One turn moves every row onto another: examples first, then more rows asked:
J899: [ 17 -29 -11   3  12 -13 -23   8   2 -23   9   0   1  -8 -15  14 -14 -32
 -23  -3  -4   2 -11 -12  -7  -7  38  -1  -3]
J105: [ 15 -21   6  -4  -3  13   1   9 -13  -9   6  11 -11  -3  -2  18   5 -19
  -2 -29   7  10   2 -10 -11   1  31  -1 -11]
J984: [ -7 -16 -13  -1   8   5  -1 -13  12 -15  -5   1  -6   3   1 -12   2  -2
   1 -23  10   2   5  33  -2   5  35  -8  -7]
J711: [ -2 -21   2   7   3   6  23  -7  13  -9   4  -9   4   8  -1  -6  -6 -18
   2 -30 -18 -13  -1  -1   5  -7  22  -5   7]
J761: [ -9 -24   3  12   3   3  24 -10  11 -10   0 -12   1   6  -4  -6  -5 -15
   0 -28 -13 -10  -6   5   0  -5  17  -4   6]
J546: [ 25  -7  -1  -2  -6 -13 -26 -19  26 -17   7  17  24  -5 -14  -5  10 -34
  12   5  17   8  -8  -2 -19 -21  26 -18 -17]
J318: [ 16 -30  -9   7   7 -13 -24   8  -1 -21  13  -4   0 -13 -18  17 -13 -28
 -21  -5  -1   0 -14 -10  -7  -7  33   1  -7]
J146: [ 13 -17 -20  31   0  -9  12   1  29 -14  11  14   4  -1  13  11   5 -13
  -5  -9 -14   6   0  -3 -15 -42  18 -39 -10]
J386: [ 11 -21 -19  29 -10 -13  11   6  18 -13   3   1  12  -4  11  14   0  -2
  -4 -15 -10   3  -9   1 -16 -45  19 -36 -19]
J588: [ -7 -22   2   8   7   4  25  -9  13 -11  -2  -9   2   9  -1  -9  -6 -19
  -1 -27 -16 -10  -2   2   2  -6  22  -5  10]
J280: [ 11 -30 -10   7  14 -16 -21   5   1 -25   3  -1  -2  -9 -17  11 -13 -33
 -25   0   0   4 -13  -7 -12  -5  35  -1  -1]
J151: [ 13 -19   5  -7   7  11   3   8  -9 -13  -3  17 -10   4   2  10   5 -27
  -6 -23   5  14   7 -11 -13   1  37  -4  -4]
J648: [ 20 -11  -1   5 -15  -9 -27 -24  17 -13  11  12  25  -8 -19  -3   9 -29
  18   2  17   6  -9   1 -12 -23  20 -14 -22]
J148: [  4 -21 -17  40  -2 -13  12  -3  26 -14   8   8   0  -7   8  13   7  -8
  -7  -9  -7   7  -7   6 -22 -38   8 -35 -13]
J895: [  5 -20 -20  29  -1 -17  14   3  20 -17  -8   4  10   2  12   6   0  -8
  -9  -8  -9   8  -7   3 -21 -44  22 -40 -11]
J471: [ 12 -19 -18  35  -6 -10  10   1  26 -12  15   9   4  -7   9  16   6  -7
  -3 -13 -10   3  -4   0 -16 -41  11 -35 -15]
J228: [  4 -25   8   4  -1   8   3   5 -15 -11  -2   7 -15  -6  -6  17   7 -17
  -6 -26  14  14  -3  -1 -19   5  24   1 -11]
J475: [  5 -18 -19  35   4 -14  13  -2  29 -17   3  13   2  -1  11   8   7 -13
  -8  -5 -10   9  -2   3 -21 -40  15 -38  -7]
J70: [ 10 -32  -9  10  10 -16 -22   5  -1 -23   7  -5  -2 -13 -19  16 -13 -28
 -24  -2   2   2 -16  -5 -12  -5  31   1  -5]
J554: [ 24  -9   0   3 -11 -13 -27 -19  23 -15  11  12  23 -10 -17  -1  11 -28
  14   2  19   6 -12   0 -19 -20  20 -15 -22]
J581: [  7 -13 -15  -7   2  12  -5  -7  13 -10   9   3   0   2   3  -7   0  -1
   7 -30   4  -4   9  22   9   0  39  -8 -12]
J230: [  1 -12 -16  -9   9   9  -2 -10  16 -15  -2   6  -2   7   5 -14   0  -7
   4 -25   3   0  11  25   5   1  42 -10  -6]
J140: [ 20  -8  -2   0  -8  -9 -25 -23  21 -16   6  17  25  -2 -15  -8   9 -36
  15   6  13   8  -5  -2 -12 -23  27 -17 -16]
J677: [ 12 -18 -21  24  -4 -13  12   7  21 -15   0   6  13   2  14   9  -1  -8
  -6 -11 -13   5  -4  -3 -15 -47  25 -39 -13]
J713: [  2 -23   7   0   9   5   6   4 -11 -16 -12  14 -15   2  -2   9   6 -24
 -10 -19  11  17   1  -2 -20   4  31  -4  -2]
J93: [ -4 -23   3  10   0   6  23  -7  10  -8   6 -12   3   5  -3  -3  -6 -14
   2 -31 -15 -13  -5   2   4  -6  18  -3   4]
J888: [ 12 -10  -1   5  -5 -14 -23 -27  21 -18  -2  15  21  -2 -17 -11  10 -36
  12  10  18  12  -8   4 -18 -20  23 -17 -14]
J170: [ 11 -12   1   9 -11 -13 -25 -28  17 -15   3   9  20  -8 -21  -5  11 -30
  15   5  22  10 -13   7 -18 -19  17 -14 -20]
J284: [ 17  -9  -1   2  -3 -17 -23 -22  25 -20   1  16  21  -5 -16  -8  12 -34
   9   9  20  12 -10   3 -24 -18  23 -18 -15]
J76: [  3 -23 -18  33  -7 -17  13   3  18 -14  -4  -1   9  -3   9  11   1  -2
  -7 -11  -6   6 -11   6 -22 -43  16 -36 -16]
J830: [ -1 -17 -12   0   0   9  -3 -11  10 -11   5  -3  -4  -3  -1  -5   1   4
   6 -30  10  -3   3  31   3   4  30  -5 -14]
J705: [ 17 -11   1   7  -8 -17 -25 -23  22 -17   4  11  20 -10 -19  -3  12 -28
  11   6  23  10 -15   6 -25 -17  18 -15 -20]

J581 goes to J830
J471 goes to J148
J93 goes to J761
Now these:
J713 goes to J151
J170 goes to J888
J554 goes to J705
J677 goes to J386
J318 goes to J70

One turn moves every row onto another: examples first, then more rows asked:
J816: [  7  -7 -28   0   3  -5 -13  -9   4  -1  24  10  -1  18  -9 -13   0  16
  20  16  -7 -17   6 -24  14  -1  -7   6  20 -10]
J180: [  3   8  19  -1   4   1   7   7  15  13   7   3  -7  -4  24 -22  14  21
  22 -34  11   3  -3  -3  -3   3  10  21   5  -8]
J902: [  6 -12 -25 -15   0   3 -18  -6  -7   1  24  -3   1  17 -10 -10 -13  12
   2  12   5 -15   0 -28  30  12   5   4  10 -23]
J262: [ -5 -14 -11 -17  -2   4 -16  -2  -7   2  13   0   4  19  -6  -2 -21   3
  -3  12   8  -9   4 -29  31   9  -1   6  10 -25]
J551: [  7  -5 -12 -10  -3  21 -13 -15  12   4   2  11   3   3   5  -6 -25  12
   0  17  17  -6   1 -24  26 -10 -17   4   3 -45]
J976: [ 10 -10 -24 -17   4  15 -14 -14  -1   2  23  -4   2   6  -4  -6 -13  19
  -4  15   9 -14  -3 -22  36   4   2  -2   4 -34]
J155: [  8  12  10  -4  14  15   5   0  18  15  13   5  -8  -8  17 -22   4  24
  24 -29  12   6 -16  12  -5   7  16  13  -1 -19]
J349: [ 23  -3 -33  -7  -1  14 -17 -19   9   1  18   8  -1   2  -2 -18 -14  22
   9  18  11 -15  -5 -24  23  -3  -7   2   5 -38]
J409: [ 10   3  17   4   2   4   9  -3  15  18  15   9 -18  -8  26 -19  11  21
  23 -30   7   5  -5   8   4   6  15  21   3 -14]
J384: [ -2 -11  -9 -19   2  16 -13 -10   0   4  12  -1   5   9  -1   1 -21  10
  -9  14  12  -8   2 -24  36   1  -4   0   4 -37]
J584: [ 11   8  10  -3   9  17   5  -2  21  12  12  14  -8 -20  25 -25   2  22
  30 -31  15   0 -10   6  11   0  19  12   2 -18]
J820: [  3   9  21  -2   6   6   9   4  17  14   5   2  -6  -7  26 -20  14  22
  19 -33  13   5  -4  -1  -1   0   8  19   3 -13]
J250: [ 15  -7 -40  -7   4   9 -10 -21   2   2  26   3  -4   0   3  -7  -6  22
   8  15   7  -9   2 -19  30   1  -7   7  -1 -39]
J333: [  7  10  16  -1   7   7   9   2  18  13   9   1  -7 -10  26 -21  17  26
  20 -33  12   3  -5   1  -1  -1  10  18   2 -14]
J601: [ 10   6   4  -1   7   6   2   3  15  10  15  14 -10 -12  20 -31   4  18
  37 -33  10  -2  -9   1   6   8  24  16   7  -7]
J282: [ -2 -10  -8  -8 -10   3 -16  -3   3   3  -1  14   2  19  -2  -9 -29  -2
   7  14  12  -5   6 -33  18   0 -15  13  11 -29]
J7: [  0  11  20  -5  12  15   6   4  18  16   6   7  -7  -5  18 -17  -2  17
  21 -30  13  11 -12  10  -6   5  12  15   0 -20]
J542: [  7   3  21   4   1   3  10  -1  14  19  12  10 -17  -6  26 -18   8  18
  23 -31   8   6  -4   7   4   6  13  23   3 -14]
J592: [  8   3  21   4   2   5  10  -3  15  19  13  10 -17  -8  27 -18   9  20
  22 -30   9   6  -5   8   5   4  14  21   2 -15]
J544: [  8   9  14   0   6   2   7   4  16  13  11   1  -8  -7  24 -24  18  25
  23 -33  10   1  -5  -1  -3   3  12  19   4  -9]
J192: [ 14  -4 -24  -6  -2  23 -14 -31   6  -3  18  -3  11  -8  11  -6  -3  17
   7  17   0 -13  -5 -14  32   7  -7   1   2 -35]
J415: [ -5  -8  -1  -8  -7  22 -11 -22   5   0   0   2  15   0  15   4 -17   1
   1  15   4  -3   4 -18  31   4 -16   7   3 -35]
J751: [  8   3  19   5   1   2   9  -1  14  18  14  10 -18  -6  25 -20  10  19
  24 -31   7   5  -5   7   3   7  15  22   4 -12]
J38: [-11 -14 -14  -8  -6  -3  -9  -3  -4   4   7  10  -1  17   3   2 -22  -4
   7  11   7   1  14 -28  25   4 -15  18   5 -31]
J424: [ -1   4  17  -2   3   3   3  10  14  11   6  16  -8  -6  21 -25  -4   9
  34 -34  12   3  -4  -2   5   7  19  20   9  -6]
J18: [ 14  -2 -27  -3  10  16  -8 -23  16   1  24   9   1   1   0  -7   1  28
   9  20   0 -16   1 -14  24 -14 -12  -4   9 -29]
J367: [  5 -12 -37  -4  -3 -10 -14  -8  -7   1  23   6  -5  16  -4 -10 -10   8
  16  11   1  -9   9 -28  22  11  -5  17   8 -23]
J298: [ -2   9  18  -4   9   7   4   9  14  16   7   7  -7   2  15 -20  -2  13
  26 -31  10  10 -11   6  -9  10  14  19   3 -12]
J906: [  7  11   8  -3  11   6   3   5  14  14  15   5  -9  -1  13 -25   4  20
  29 -30   8   5 -15   8  -9  12  19  17   3 -11]
J287: [ -6  -6  -1  -6   6  19  -4 -15  16   5   5  13   5   5   6   5 -13  13
   0  19   5  -5   9 -16  25 -19 -22   0   9 -34]
J385: [ -1  -9 -17 -10   1  15  -5 -17   5   6  10   8   0   0  10   5 -18  10
  -2  15  13   1   8 -19  33  -7 -17   9  -3 -47]
J864: [ -1   5  23  -4   6  15   6   4  19  13   2  16  -6 -14  26 -20  -6  12
  27 -32  16   6  -5   3  10  -1  15  16   4 -17]
J455: [ 11  -7 -30  -2  -8   2 -19 -19  -4  -6  21  -2   9   8   2 -15  -2   8
  19  13  -8 -16  -1 -23  22  20  -1  10  12 -15]
J184: [ 13  -8 -30  -4  -8  -3 -21  -7   0   0  15  10  -2  18  -8 -21 -18   9
  17  15   5 -15   0 -33  15   7  -5  11  14 -21]
J669: [-13 -11  -3  -3  -2  -2 -10  -2   6   2   5  15   3  23  -3   0 -15   1
  11  15  -2  -7  13 -26  16  -7 -17  10  19 -14]
J292: [ -8 -12  -7  -5 -13   1 -16 -10  -5  -2   4   3  13  16   5  -4 -16  -8
  12  12  -4  -7   7 -27  22  17 -10  15  13 -16]

J551 goes to J282
J155 goes to J7
J584 goes to J864
Now these:
J976 goes to J384
J292 goes to J455
J18 goes to J287
J385 goes to J38
J751 goes to J409
J544 goes to J333

One turn moves every row onto another: examples first, then more rows asked:
J558: [ -2   1  22   1   1 -11  27  -1 -19 -13  -2  -2 -23  -4  -1   8 -14  11
   3  -2   4 -15 -13  -6  -4   1  19]
J465: [ 26   8 -11  -8  -5  10  19   5  -7 -10  -7   8 -14 -15  -3 -10  -5  -8
  12  -9 -12   5   7  20 -15  19  -3]
J117: [ -6 -19 -10   7  18  19  20 -12   3  18  -7   3   2 -18 -12  -1  -8   0
  10   5  20  -7   5   1   2  -4 -11]
J203: [  7 -16  14  10   7 -17  -6   5 -17  15   2  12  -4  15  14  16  16   0
  -3 -11   2   0 -23   0 -10   7  -2]
J646: [ -6 -15  -9  12  14  22   9   4  15  12  -9  13  -3 -17 -16   8   8   5
  20  -1  24  -3  -5   0   1  -4   0]
J295: [ 14   9   3  -6 -24   8  25  15  15 -12 -10   1 -14  10  12  16   4   8
   3  -3  -8 -10 -17 -13  -4 -10   3]
J793: [ 24 -11   2  -2   1 -21   7   5  -8  25  -2  -6   2   6  16 -12  15 -12
  -5 -11   2 -17 -16  -6  -9   7 -12]
J921: [ 20  12  -1 -11 -13  15  -2   1  -2 -14  -7  13  -5  -2   0  15  -8  -6
   8 -10   6  19  13  11  -9  16  -5]
J654: [ 18 -21   8 -11  -4 -18  -2   1 -10  21   5  -1  16   0  20  10  -2   0
  -5 -16   0  -2   3  -1  -8  -1  -4]
J909: [-11 -11 -20   0  10 -17   7  -7  18   0  -6  -7   1  18   2 -15 -10   8
  10  14 -22  -3  -1  -4  -6   4   4]
J47: [ -1  -4 -19   2  13  -1  -2  -9  23  -8   8  -6   8  24   2  -1   2  16
   4   4 -14  -4  -5   3 -16   4  20]
J235: [  0 -20 -14  18  21  29  17  -4   5   9 -13   7  -6  -4 -15  10   6   2
   7   5  11  -1  -9  11   0  -4  -7]
J516: [ -1  11  13 -14 -18  -7  17   1   4  -7   4 -14 -11 -10   5  14  -4  13
  10 -15  10 -15  -4 -19  -8 -11  11]
J534: [ -7  -7 -14   9  10 -25  -7  -6  20  -5 -12   0  -9  18   2 -12  -8   9
  17  10   7  -9  -6 -10   3  14  12]
J562: [  2  18  -7  -2  -1   1  13   1 -17  -3  -3   6 -28  -8 -11 -17   7 -15
  16 -11   2   2  -4   4 -20  17 -11]
J759: [ 19   1   4  -3  -7   2  35   4 -11 -15 -13  -6 -17  18   6  -2 -13  -2
 -13   5  -1 -19 -11  -7   1  -5   4]
J643: [ -4  22   9  -8  -9   5  -2  -5  -9  -3  -2  11 -15  -1  -5   6   0 -15
  11  -5  14  15   1  -6 -13  19 -18]
J748: [  7 -10 -11   4  11  30  16  -4  20  17  -9  -3  10 -11 -13   2   7  -5
   5   6  19  -6  -3   1   1  -3 -12]
J464: [  4   3  -4   2  10 -10  -6 -17  30  -3   4  -2   9  12   8  -5  -3  12
   8  11   8 -12  -8  -7  -5  22  18]
J725: [ 22 -22  -2   4  -3 -20   1  23  -2  15  -5  11  -3  -2  16   6  15   5
  11 -20 -11  -4 -16   8  -8   2   6]

J465 goes to J921
J534 goes to J909
J748 goes to J646
Now these:
J558 goes to J759
J654 goes to J203

One turn moves every row onto another: examples first, then more rows asked:
J763: [-10   4   8  25   9  -3  17  -1  20  13  -2 -19]
J545: [ -2  30   5  -1 -20  -7  14   9  -7  -2   2 -12]
J188: [  1  12   1  -9 -16 -12  13 -12  13  15  -1  -4]
J849: [ -4  19  15   3  20  -2   7   2 -14  18 -16 -27]
J942: [  8  10   0   8 -11   8   0  27  -6  -4  -9   3]
J851: [ -3   6   0  -4 -15 -15  17 -12  15  17   0  -8]
J311: [ 13  13  11  23   5   5  13  -6  16   7  -7 -17]
J547: [ -7  19  12   4  22  -6   5   1 -11  19 -18 -26]
J867: [  1   0  -5  13 -10  11   4  29  -5  -1   5  -6]
J617: [ -4  13  -7   2  20  -2 -25   1  -9   5   5  -7]
J541: [-10 -16  -8   2   3 -18   1 -15 -13   6  -4  -4]
J361: [ 12 -13   4  -1  -4  -3   6 -13 -23   2  -2  -5]
J427: [ -5  18  -4   9 -18  -5  16   6  -4  -1  15 -23]
J789: [  6   6   6  -5 -18  -7  21 -10  10  15   2  -9]
J441: [  5  25   0  14 -17 -15  16   1  -1  -3  -8 -17]
J814: [-3 -9 -7  0 28  4 -5  8  0 -1  0  5]
J60: [ -4 -15  10  -6  -4  -6  11  -6 -25   6  -2  -2]
J265: [ -2   7   7 -10 -18  -7  20  -7   9  17   5  -7]
J246: [-17  28  -4   0 -15 -18  10   7   0   1   0 -11]
J115: [  7  10   0  -7 -18  -7  14 -13  12  14   4  -8]
J885: [ -7   3   8   1  14  10 -10  12 -20   8  18 -12]
J667: [  0  25  -4   2   8   8  -8  -5  18   7  11 -11]
J697: [-18   7  13   8  20 -16  -7  10 -10  10 -19  -1]
J983: [ -7 -11   5   1  27   1   5  13  -3   1  -9   9]
J735: [ -3   7 -20  15  -3  -4 -11  19   7  -2  -5  -1]
J462: [ -3  25 -14  10 -15 -14   6  -1   3  -2   6 -20]
J450: [  7 -12  -4  11  27   1   1   4   1  -3 -10   3]
J644: [-12  16   2  15 -16 -17  22   7  -1   2  -2 -20]
J511: [ 11   8  -9  20  -7  -1  -3  19   3  -4 -17  -1]
J316: [-15 -16  -2  -7   0 -10   4  -7 -20   8   5  -3]
J992: [ -4  12   2  11  22  -1   4  -3  -9  18  -3 -36]
J774: [ -5   5   0  -7 -16 -10  17 -10  13  18   8  -9]
J810: [  4   9  26   5  13   1  -1  12 -21   6 -16  -2]
J78: [-17   5  -9  10  -4  -7  -2  29   3   2  -9   3]
J804: [-4 24 27 -2  3  9 14  9  7 10 -7 -3]
J525: [ -8  21   6  -5  21   4  -2   3 -14  18   1 -28]
J855: [  9  -4  -4  -8  -2  -7  -6 -16 -20   1  -4   1]
J402: [-10  -5  -4  20  -7  -1   9  30   0   2  -5  -6]
J597: [ -2  -6  -4  -4   1 -18  -3 -16 -15   4 -14   3]
J254: [-11  14   6   2   5  15   5   5  12  11  22 -15]
J874: [-16  26  14   1   9  -6   5   4  17  11 -14   0]
J268: [  3  14   2  11  22   1   2  -4 -10  17  -5 -36]
J388: [  5 -10   0  -1  24  12  -1  10  -6  -3   3   5]
J780: [  2 -18   2  10  25   6   8   9  -3   0  -3   0]
J414: [ 17   0   3  27  16  -3  -7  -4 -10   3  -9 -17]
J496: [  6  -5   6   0  25   5   1   9  -5  -3 -13  10]
J532: [ -6  23   3  -4  22   2  -6   0 -12  17  -2 -27]
J187: [ -9 -13   5  28  18  -6   3   5 -10  10   1 -21]

J388 goes to J496
J851 goes to J774
J617 goes to J697
Now these:
J311 goes to J667
J316 goes to J60
J849 goes to J268
J78 goes to J402
J441 goes to J462

